One turn moves every row onto another: examples first, then more rows asked:
j_79: [  7  -7  67  17  20  16  13  -2  18  27  40 -13  38  -4 -12  27 -19  -2
   3 -18 -14]
j_978: [-15   2  33  27  13  31  -2 -16  10   7  26 -20  48 -16  19  58  12   1
   3 -15  -5]
j_660: [-30 -19  46 -24  20  -8  -9   4  28  13 -13   6  19   7 -12  14 -28 -18
  -2  13  -5]
j_680: [ -9  30  40 -25   3   9  -7 -16   3  13  -7  27  22 -22  27  10 -19  13
  25 -23 -10]
j_514: [ -4  20  37  -9  11  12  43   3  -7  -8  18   9  16 -25   4   0  -2  -6
  21  -9 -11]
j_473: [ -3   5  52  47   8  10  -1 -11   9  15  26 -24  39  -7   5  38  -2 -21
  -7 -27 -16]
j_229: [ 11  12  23  25 -26  18  20  -6  19 -11  -6  -5  21   1  11   8  23   5
  -6  -4 -20]
j_673: [-42 -22  19   6  -2   2  -7  -3  22  44 -19 -17  25   0 -10  39  -9 -16
 -13  11   2]
j_306: [-14 -17  -9  10  20   7 -39  -5  16  22   9   7   1  12  29   5  14  11
   6   8 -11]
j_325: [-16  -4  -7  22  13   9 -17  15  -6  31  14 -15 -10  16  27  16   1  -1
  17  14 -10]
j_586: [ -6  -9   3   4  21   6 -34   3  11  21  11  19  -4  -5  35  -2 -23  15
  23   3   0]
j_128: [ -3 -14   7  12   1  21  21 -11   3   0   2  -8  29 -31   8   7  21  33
   2 -21  17]
j_92: [ -5 -20  46   3  34  13  -5 -15  19 -18  30 -14  49  -6  26  45   3   6
   8 -15  -5]
j_735: [-14 -23  18  -7  10 -24 -18 -32  16   8 -17  -6  23   5  15  10  22  20
  -3 -39  -1]
j_44: [-36  14  42   1   8  16  -4  18  10  34 -14  -7  15   2 -24  20 -26 -17
  -2  13  11]
j_102: [-16  32  38  -2  -7  -6   0 -17   8  14  -9  -1  10  27   1  16  23 -16
   0 -13 -37]
j_180: [  5   2  68  -1  38  19  -8   0  19  -7  38  -1  43  -4  -1  22  -9  11
  10 -19   1]
j_577: [ -3  -6  22   1   7   1  47  -4   4  17  23 -15  15  -1 -20   7  32  -3
  -1  -8 -24]
j_256: [-20 -17  11   2  39  -9 -22   1  -1  41  26  13  -8  -9  11  -8 -14  -7
  16  -4 -11]
j_208: [ -5  16  16  -4 -17  18  15   3  -6  28 -13 -26  17  10  16  31   2  39
  19 -13  10]
j_378: [-43   0  21   1   3   8 -27  -3  19   0 -32  -1  33  -9  18  33 -12 -13
  -4  11  12]
j_571: [-20 -12  31 -27  22 -19  34  -6 -15  37  11 -16   9   0  -1  13  -9   0
  22 -30  -6]
j_49: [  0 -19  27  -9  12  -5  19 -28  21  -9  10  23  31 -31  13   2  16   3
   0 -24 -19]
j_110: [-16   8   7  12  12   5 -18   5   3  42  22  13  -9  10  20   7  -9 -21
  12  12 -35]
j_882: [-44 -17  24 -32  27  16  -9   1  11  16  -7   6  33 -12  -1  29 -18   6
   8  14  22]

j_325 moves to j_110
j_378 moves to j_673
j_49 moves to j_128
Now these:
j_79 moves to j_180
j_571 moves to j_680

One turn moves every row onto another: examples first, then more rows asked:
j_553: [ -3  12 -27  -4   8 -13  -8  10 -13 -13  17 -24  12   7 -14 -33  29   1
   5  -2 -16   5  -7   5 -22   2  35  -7  26  -8  -4  -4 -20 -18 -23]
j_521: [ 25 -18  -5  16   4  -5  -5  35  -1  -5  -4  -1 -13 -26   2  13  23   6
   7 -44  -6 -17  11   7   3  12  24  24  -5  11  -3  30 -12   8  15]
j_842: [  9  -6 -17   6   7 -15  15  15  -8  -5  21  -1  -8   3  16  12  -6  25
  -3 -13  -7 -21  -4   8 -42  -5  12  31   6  -3  -7  27  15 -28 -12]
j_462: [ -6  14 -16  -5  20  -5  26  -7 -30  12  23  11  -2   2   7  -3 -13  17
  -6 -16  -7  -3   4 -12 -40  -4  36  -6   7  -7  -6  -2  -8 -25 -11]
j_231: [  9  -2   8  -3 -13  19   8 -11   6 -15   3  -3   6 -33 -11   2 -37 -20
 -10  31  28  18 -32   4  27 -10 -25   8  -8   4  22  -7  29   6   6]
j_249: [  5   3  -9   6   6  30   8  42   4  11  29  11 -11   2  -1  16  25   0
  -8 -29   5   2  14 -11 -33 -14  22  -7  17  -7   5  -5 -20 -13  -4]
j_804: [ 12  -8  35 -25  -7  14   4 -19   8   2 -11   7   4 -15  -6 -16 -15 -24
  18  38  31  21 -16   1  31 -14 -23   1   1   2  10  -7  17  11   8]
j_641: [  4 -12 -12   5   1 -35  -9  13 -11 -34  -8 -20   6  -2   1 -20  17   6
   9 -10 -13 -14 -10  21 -25   6  25  19  22   8  -5  27  10 -24 -17]
j_849: [ 23  -5  -7  11  13  10  13  25  -9  17  13  15 -18 -23   7  23   7  10
  -3 -48  -3 -12  19  -8  -6   8  29  12 -16   4  -5  14 -19   8  17]
j_739: [ 13   2   7  -9 -10  22  12 -20   0 -10   2   2   2 -36 -14  -3 -37 -20
  -8  27  31  19 -27  -3  27 -14 -23   0  -6   5  20 -15  25   5   0]
j_191: [ 11   2   7  -9  -7  19   8 -20  -2 -14  -5   1   5 -37 -17 -11 -32 -23
  -5  27  32  19 -27  -3  30  -9 -20  -2  -3   5  19 -16  25   6   1]
j_305: [  9   8 -19  -4  19 -27   3 -12 -24   5   0 -12   4 -16  -4 -26  14   9
  13 -22 -21  -6   4   1   3  21  46   2  -7   1 -16  10 -26   5   1]
j_770: [ 16 -13  35 -23 -10  14   6 -14  11   2  -9   7   4 -14  -1  -8 -15 -22
  14  38  33  17 -18   2  26 -14 -29   8   0   2   7  -2  21   8   9]
j_470: [ 18  -2   7  -6 -13  20   8 -13   4 -14   0  -1   0 -36 -13  -1 -34 -21
  -6  28  30  14 -29   0  28 -13 -27   9  -4   6  19 -11  32   5   3]
j_542: [ 10  -8  33 -20  -7  19  10 -14  10   6   0  11   7 -10   2   1 -25 -18
  11  40  30  21 -16   1  23 -16 -29   6  -7  -4  10  -3  16   9  12]
j_457: [ -3   5  -6   1   8  20  -4  30  -5   1  12   5   1  -1 -14 -13  39 -14
   0 -26   0  12  16  -9 -20  -7  37 -26  28  -4   7 -15 -30 -10  -8]
j_139: [ 15 -10   0  10   9  -9  -9  21 -12 -10 -17  -5  -2 -30  -8 -10  31  -7
  12 -44 -10  -4  13   2  13  19  41   1   0  12  -3  16 -24  13  12]
j_520: [ 12   2  -6   5  19   6   9   9 -21  14   1  13  -6 -27  -4  -3  17  -1
   4 -47  -6   0  20 -12   3  13  46 -10  -8   5  -4   2 -31  12  14]
j_253: [ 15  -9  34 -24  -7  17  12 -15   9   8  -4  14   2 -12   0  -2 -20 -17
  13  37  33  19 -15  -1  22 -18 -30   6  -4  -1   8  -6  21   9   9]
j_115: [  4 -10  -3   8  -3  10 -17  46   8 -22   1 -11   2  -2 -12 -12  50 -14
   8 -21  -2   4   8   6 -16  -3  26  -4  32   1   7   5 -18 -10  -9]
j_376: [  6  -5   2  10  11  17  20  26  -8   7  16  27 -18  -7  12  27   1   7
  -9 -38   7  -7  18 -11 -41 -13  21   2   9   0   4  10  -3 -19   3]
j_135: [ 12 -10  -7  11  -3  17  -8  55  15  -9  20  -5 -10   3  -1  14  38  -1
  -2 -23   0  -5   8   5 -29 -11  12  14  25   0   7  15  -8 -14  -4]
j_167: [ 13  12 -23  -5  23 -15  18 -11 -24  24  20   2  -5 -11   5  -1  -5  20
   3 -23 -18 -11   5  -8  -9  11  37  11 -19  -7 -15   9 -20   0   4]
j_476: [ -4  21 -31  -9  12   2  11   8 -15  13  37 -10   3  10  -7 -14  12   9
  -6  -4 -12   3  -1  -8 -35  -7  30  -9  17 -15  -5 -11 -21 -21 -19]
j_936: [ 12  -1   7  -7 -10  16   4 -16   2 -20  -7  -5   6 -37 -17  -9 -31 -24
  -4  29  30  17 -30   2  32  -9 -24   4  -2   8  21 -13  29   6   1]
j_186: [ -8   3   5   2  18  11  12   9 -24   0  -6  24   0 -12  -2  -8  13 -11
  -1 -40   3  10  20 -16 -26  -4  47 -31  18   4   3 -10 -23 -11   0]
j_659: [ 12  -7  33 -26  -5  19  11 -20   5   8  -6  13   3 -14  -3 -11 -20 -20
  15  36  32  23 -15  -5  25 -17 -24   0  -3  -2   9 -11  17  11  10]
j_976: [  4  -5  35 -22  -5  19   9 -21   5   6  -3  10   9 -10  -2  -8 -22 -23
  11  38  30  26 -17   0  27 -14 -21  -4  -5  -3  11  -8  12  12  11]
j_488: [  5   4   8  -6  -9  24  12 -17   1 -11   4   2   8 -33 -12   0 -39 -22
 -10  29  28  22 -27  -1  27 -12 -22  -1 -10   1  22 -14  22   8   6]
j_235: [ 10 -13  36 -19 -10  14   6 -12  11  -1  -5   4   7 -11   1  -2 -19 -21
  12  41  29  19 -20   7  26 -14 -28  10  -5  -2  10   3  19  11  12]
j_630: [  5 -10  37 -20  -7  11   3 -17   9  -3 -11   4  11 -12  -3 -11 -18 -26
  16  39  28  25 -18   5  29 -12 -23  -1  -2  -2   9  -4  15  13   9]
j_885: [ -1 -16  11  11   3 -10 -13  22 -12 -33 -26   2   5 -14  -7 -19  37 -16
  12 -33   0   3  10   8 -15   4  39 -13  29  16   4  11 -10 -11  -5]
j_919: [  8   0 -28   0   0 -15 -11  26   4 -17  21 -30   4   8  -5 -17  29   7
   4   1 -13 -10 -12  17 -27  -2  17  20  24  -6  -3  15  -3 -22 -23]
j_228: [  7   7 -33   0   5  -1   7  26  -1   4  42 -15  -5  11   3   5   9  18
  -6  -3 -11 -11  -8   4 -38 -10  13  19  13 -13  -5   9  -6 -25 -20]
j_902: [  8  -3  12  -3 -12  17   3 -13   3 -22  -4  -7  11 -34 -15  -7 -32 -23
  -5  31  27  21 -29   7  33  -8 -22   4  -6   6  22  -5  25   8   2]
j_185: [-12   8 -10  -4  17 -25   5 -13 -34 -16  -5  -5  14  -5  -9 -37  12  -1
   8 -15 -11   4   2   1 -23   8  47 -17  19   2  -4  -1 -13 -18 -17]
j_848: [  4   2   9  -5 -10  21   7 -18  -2 -17  -2  -2  12 -35 -17  -9 -35 -26
  -5  31  27  25 -28   1  32  -7 -18  -5  -5   4  23 -13  19   8   3]
j_716: [ 13 -25   6  18  -2  -2  -4  43   5 -25  -7   2 -11  -8   9  16  22   2
   3 -33   2 -15   8  12 -28  -5  13  21  18  11   1  30  10 -16   0]
j_421: [ 24  -3 -22   3  13 -22  10   8 -10  11  18 -10 -11 -10  10   8   0  28
   5 -24 -15 -23  -1   6 -10  12  22  37 -16  -3 -17  30  -6  -3   5]
j_766: [ 20  -8 -18   3  10 -33  -5   5 -11  -7   0 -24   1 -16   0 -16  18  16
  16 -21 -19 -18  -3  15   4  21  33  28  -6   5 -14  30 -10   2   1]

j_421 moves to j_849
j_235 moves to j_231
j_115 moves to j_919
Now these:
j_186 moves to j_185
j_659 moves to j_191

One turn moves every row onto another: examples first, then more rows asked:
j_100: [ 47  31  35 -13 -15  77  -3  28 -30  -5   3 -20  35 -10   6   2 -38  21
 -14  -4  11]
j_519: [  7  36  19 -18  -8  50  -5  12 -13  -2  43  24  37  21 -11  19  21  38
  20 -20  18]
j_31: [ 35  32  28   2 -15  73  -7  36 -26 -10 -11  -9  44  12  25  -4 -42  43
 -17  -6   1]
j_693: [  1  32  40  -4   2  32  -9  -7 -18  -5  13  23  37  51  21  11  17   6
  17  -6  14]
j_653: [ 10  29  47  12   1  46  -5  10 -24  -1 -21  -4  37  40  44  -7 -19  11
  -3   5  11]
j_679: [ 24   9 -23 -30 -27  51   1  29 -18  12 -20  48  39  23 -34  -4 -11  11
  -4 -12   1]
j_920: [ 16  19 -18 -21 -28  60   0  35 -33  19 -43  24  36  12 -24 -13 -15   7
  -8  -9   6]
j_99: [ 31  25  48   3   0  57  -2   9 -33  -7 -11  -8  37  25  33  -2 -32 -10
 -17  -9  22]
j_711: [ 35  37  11 -15  -9  42  -2  15  -7  -5  29  22  30   9 -11  22  31  34
  28 -26  13]
j_52: [ 18  31  26   8   6  39  12  15 -25   1 -14 -10  37  46  42   5  -6  -6
  -7  11  17]
j_152: [ 23  29  29   4   3  24  -3  -3 -12  -6   5  28  32  44  22  16  28   4
  22 -27  18]
j_866: [  8   7  -7 -15 -17  36  11  32 -17  23 -28  28  39  41 -16 -23   2 -12
   1 -13   1]
j_356: [  7  19 -20 -26 -17  44  -2  33 -28  12 -15  44  23  37 -26  -8  -3 -10
  16 -16   9]
j_805: [ 14  33  15  -5  11  29   4   3 -18  -9  22  26  34  54  19  25  21  -2
  12  -7  32]
j_262: [ 29  42  14 -18 -16  77 -10  36 -23 -11  25   7  38  -1  -7  12 -17  56
   4 -21  10]
j_418: [ 22  22  -6 -20 -26  47  -4  34 -32   4 -43  29  44  41 -12 -19 -16 -16
 -13 -12  -5]
j_353: [ 20  17 -21 -31  -9  45  -1  28 -30   7 -14  42  18  43 -29 -13 -11  -8
  21 -12   9]
j_410: [  8  29  24   2   4  28  -2   3 -20  -6   7  26  27  60  23  11  18  -5
  12 -12  25]
j_957: [ 26  28  35  15   1  36   4  10 -26  -2 -30   3  30  31  50   0  -7   0
  -3 -16  16]
j_862: [ 51  44   6 -20 -23  69  -6  33 -21 -12  13   6  27 -15   1  17 -14  46
   5 -26   3]
j_940: [ 49  37  20  -7 -21  69  -2  36 -26 -14 -13 -10  40  10  19  -1 -38  32
 -26  -3  -3]
j_210: [ 48  47  -6 -13 -14  76  -7  39 -24 -15  10  -8  42   3 -12  19 -15  50
  -3  -7  16]
j_555: [ 21  28   8 -13  -8  42  -5   9  -4  -5  36  31  35  28 -18  22  28  35
  21 -19  24]
j_708: [ 41  42  -2 -18 -22  74 -10  36 -21 -12  16   6  30  -4 -19  17  -6  51
   4 -14  14]
j_889: [ 50  32  25   0 -14  61   8  30 -27  -5 -20  -5  33  -1  35   1 -35  27
 -20 -18   1]
j_433: [ 48  29  21 -19 -15  70 -15  14 -14 -13  31   2  35  -6 -27  15 -12  34
   8 -15  13]
j_232: [ 19  25  35  11  -4  43   8  20 -27   5 -26  -9  32  39  42  -6 -16  -2
 -16   4  14]
j_399: [ 17  12  47  10  12  38  -3  -6 -18   1  10  11  39  43  16   9   6  -9
   6 -15  35]
j_980: [ 26  33  -3 -11  -4  52   1  16 -10  -4  35  17  42  22 -18  33  23  40
  13 -15  31]
j_337: [ 24  26  27  -5   6  49 -19   1 -14 -10  33  16  35  25 -21  20  18  17
  29 -23  34]
j_573: [ 47  36  17   0 -12  61   4  35 -25  -9 -15 -17  46  20  25   2 -34  23
 -25   9   0]
j_655: [ 15   2  -4 -16 -15  39  17  33 -21  23 -26  18  39  45 -20 -25   5  -9
  10 -14   5]
j_68: [ 25   3 -18 -35 -23  48   9  19 -21  15 -19  46  35  23 -34  -4 -14  17
  -8  -5   4]
j_873: [ 15  24 -16 -27 -26  61   2  25 -44  14 -47  21  36  15 -26 -10  -7   4
 -10 -11  13]
j_977: [ 25  20  -3 -23 -23  52   3  31 -36  -1 -39  27  52  48 -17 -18 -10 -11
 -16 -21  -2]

j_68 moves to j_655
j_980 moves to j_52
j_920 moves to j_356
Now these:
j_653 moves to j_262
j_889 moves to j_711
j_555 moves to j_232
j_99 moves to j_433

One turn moves every row onto another: examples first, then more rows asked:
j_34: [ 25  21 -13   2  -7 -19 -35   3   6  13  16  -2   5  -1  13]
j_729: [ -1 -10 -12  22 -28  24   9   1 -19  -2   5  27 -23  40   6]
j_867: [ 12  11   2  -7  -2 -19 -17  10 -31  11  -2  25 -28  -8 -19]
j_37: [ -6  -7  -8  11 -47  -1   8  -1  11  -1  17  -4  24   1  13]
j_72: [-28  -2  20 -15   7  26  -3  -9 -15   8 -31  -7  -1  22   7]
j_151: [-13  -7 -15   5 -38 -10   8  13   7  11   8  -4  33  -5   7]
j_801: [-32   8 -21   5  16  25 -10   7  -5  14  -6  12 -33  33   2]
j_405: [ -5  10  14  -6 -20  -3  13 -16 -19 -36 -22   7 -21   6  -6]
j_959: [ -6 -10 -14  16 -38  -4   6   0  17   0   9 -15  25  -4  -4]
j_285: [ 17 -16 -27   2   5  26 -21  -7   5   8 -23  -3  22   9  16]
j_215: [-19  -6  -8   9 -20 -10   5   7  17   6   6 -16  34  -8  -4]
j_65: [-15  -8 -10  10 -18  -3   5  -1  27   7   7 -24  20  -3  -2]
j_296: [-16  23  -7  16   0   5   1  -6 -24 -17  12  35 -21  41   0]
j_432: [ 24  -6 -11 -12   0  -2   6   1  17 -21  -6  24   3 -25  13]
j_478: [-20   3 -14   7  16 -23  20  28 -33   6  -7  30 -11  13   6]
j_382: [ 14 -15 -23   6   3  26 -18 -10  -6   5 -15  -3  30   9  25]
j_436: [ 26  -3  -4  -8  -6   3  -3  -4  17 -16  -3  37   4 -18  10]
j_602: [-12   2 -12  28  21  -1  -1  -4   5   6  -5 -14 -29  29 -23]
j_738: [  3  -4  -3   5  16  19 -33 -10 -34  21 -17  -3  -3  18 -16]
j_129: [-21  13 -11  13   6  15   4  -7 -24 -29   6  35 -21  33   1]
j_751: [ 27  21 -14   6  -2 -22 -37   0  -9   9   5   3  11  -3   9]
j_589: [ 10 -22  -4  -3  -4  29   2 -12 -25 -15 -21  30 -19   0 -18]
j_487: [ -9  19  -2 -14 -25 -12 -16   9 -31  15 -19  -8 -32  13   9]
j_483: [-17  19 -40  11   6 -10  -5  13 -30 -12  -8  12 -38  17   4]
j_951: [-17  -3 -18   2 -21 -16  11  15   4   9   4 -12  34  -7  13]
j_197: [-20  13 -44  15   7  -5   3   9 -38  -5 -17  12 -32  29   8]
j_108: [-28   5 -19   3  17  21   6  10   4   7 -10  21 -41  28  -5]

j_197 moves to j_296
j_589 moves to j_738
j_151 moves to j_959
Now these:
j_285 moves to j_751
j_483 moves to j_129
j_478 moves to j_729
j_432 moves to j_382
j_37 moves to j_65
j_487 moves to j_405

One turn moves every row onto another: examples first, then more rows asked:
j_868: [ 29 -34  -9 -25  -8  20   0   1  18 -13   0   1 -13  24]
j_309: [ 36  -2   0 -25 -12  14  41 -56 -14  -7 -14  -7  -4 -17]
j_529: [ 32 -17  -8 -41  -2  32  38  -7   4  -6 -42 -11 -37  -3]
j_319: [ 49 -16 -24  12 -18  23   9 -13  19  10 -26 -28  11  15]
j_512: [ 30  -6 -37 -21   0  17  36   5  -2 -25 -20 -49   1  -7]
j_222: [ 38 -36  -2 -41   4   1  -3 -31  23  17 -18 -14   6  -4]
j_66: [ 24 -40   1 -10 -40  13   7 -36 -12 -28 -24 -22 -23  16]
j_230: [  3 -44  -1 -29   1  24  -6 -25 -27  -5 -49 -46   9   8]
j_439: [  7   8 -11 -12  27  30  12 -35 -17  -9 -46  -9  29   5]
j_814: [ 28 -27 -10 -11 -13  29  22 -31 -31  21 -41 -48  10  -4]
j_438: [ 23 -22 -13 -26 -43   3  37 -35 -24 -11 -25 -38  -9  -6]
j_298: [ 26  14 -22   2   7  32   5 -11  13 -30 -14 -17   8  29]
j_375: [ 23 -33 -16   2   1  32 -14 -21 -11  21  -2 -30  13   1]
j_413: [  7  -7 -15 -27   4   1 -11 -44   4   3  -1  -9  26  -3]
j_74: [ 20  23 -10 -22  -8  19  19 -42  16  -8 -64 -22  -6  13]
j_776: [  8  -9  -4 -39 -10   8  22 -21  12 -57 -34  -5   5  19]
j_163: [ 27 -19  19 -24  29  42   5 -34  10 -25 -38  -3   9   9]
j_831: [ 22  -1  -8 -18 -30  19  10 -37  15  -5 -63 -36 -18  21]
j_136: [ 23  -6 -10 -15  -6  17  35 -25  -8 -29 -15  24  -7   2]
j_737: [ 20  -3 -12 -24  -3  12  26 -42 -15  24 -38  -9  30  -7]
j_785: [ 23 -22  -4 -49  15  32  21 -12  -2  11 -56 -25 -20  -4]
j_334: [ 11 -16 -36  -3 -30  11   7 -10 -15 -18   0 -42   4   6]
j_996: [ 28   4  -8 -37   6   0   9 -55  11 -30 -19 -52   3 -12]
j_201: [  7 -32  -7 -23  -9  24  -3  -5   6 -15 -56 -17  26  32]
j_616: [ 29 -35   5  -9  -7  45  16  -9  -6 -44 -34 -36 -14  18]
j_240: [ 22  -5 -16 -21   3  16  13 -38 -11 -30  19 -28  -8 -15]
j_47: [ 18 -21   4 -28  -4  16 -28 -39  16 -24 -18 -44  -5  27]
j_38: [  5 -11 -15 -47  32  25   0  -4  -3 -27 -17 -42   8  11]

j_222 moves to j_319
j_136 moves to j_439
j_298 moves to j_38
Now these:
j_240 moves to j_413
j_74 moves to j_785
j_201 moves to j_616
j_814 moves to j_438

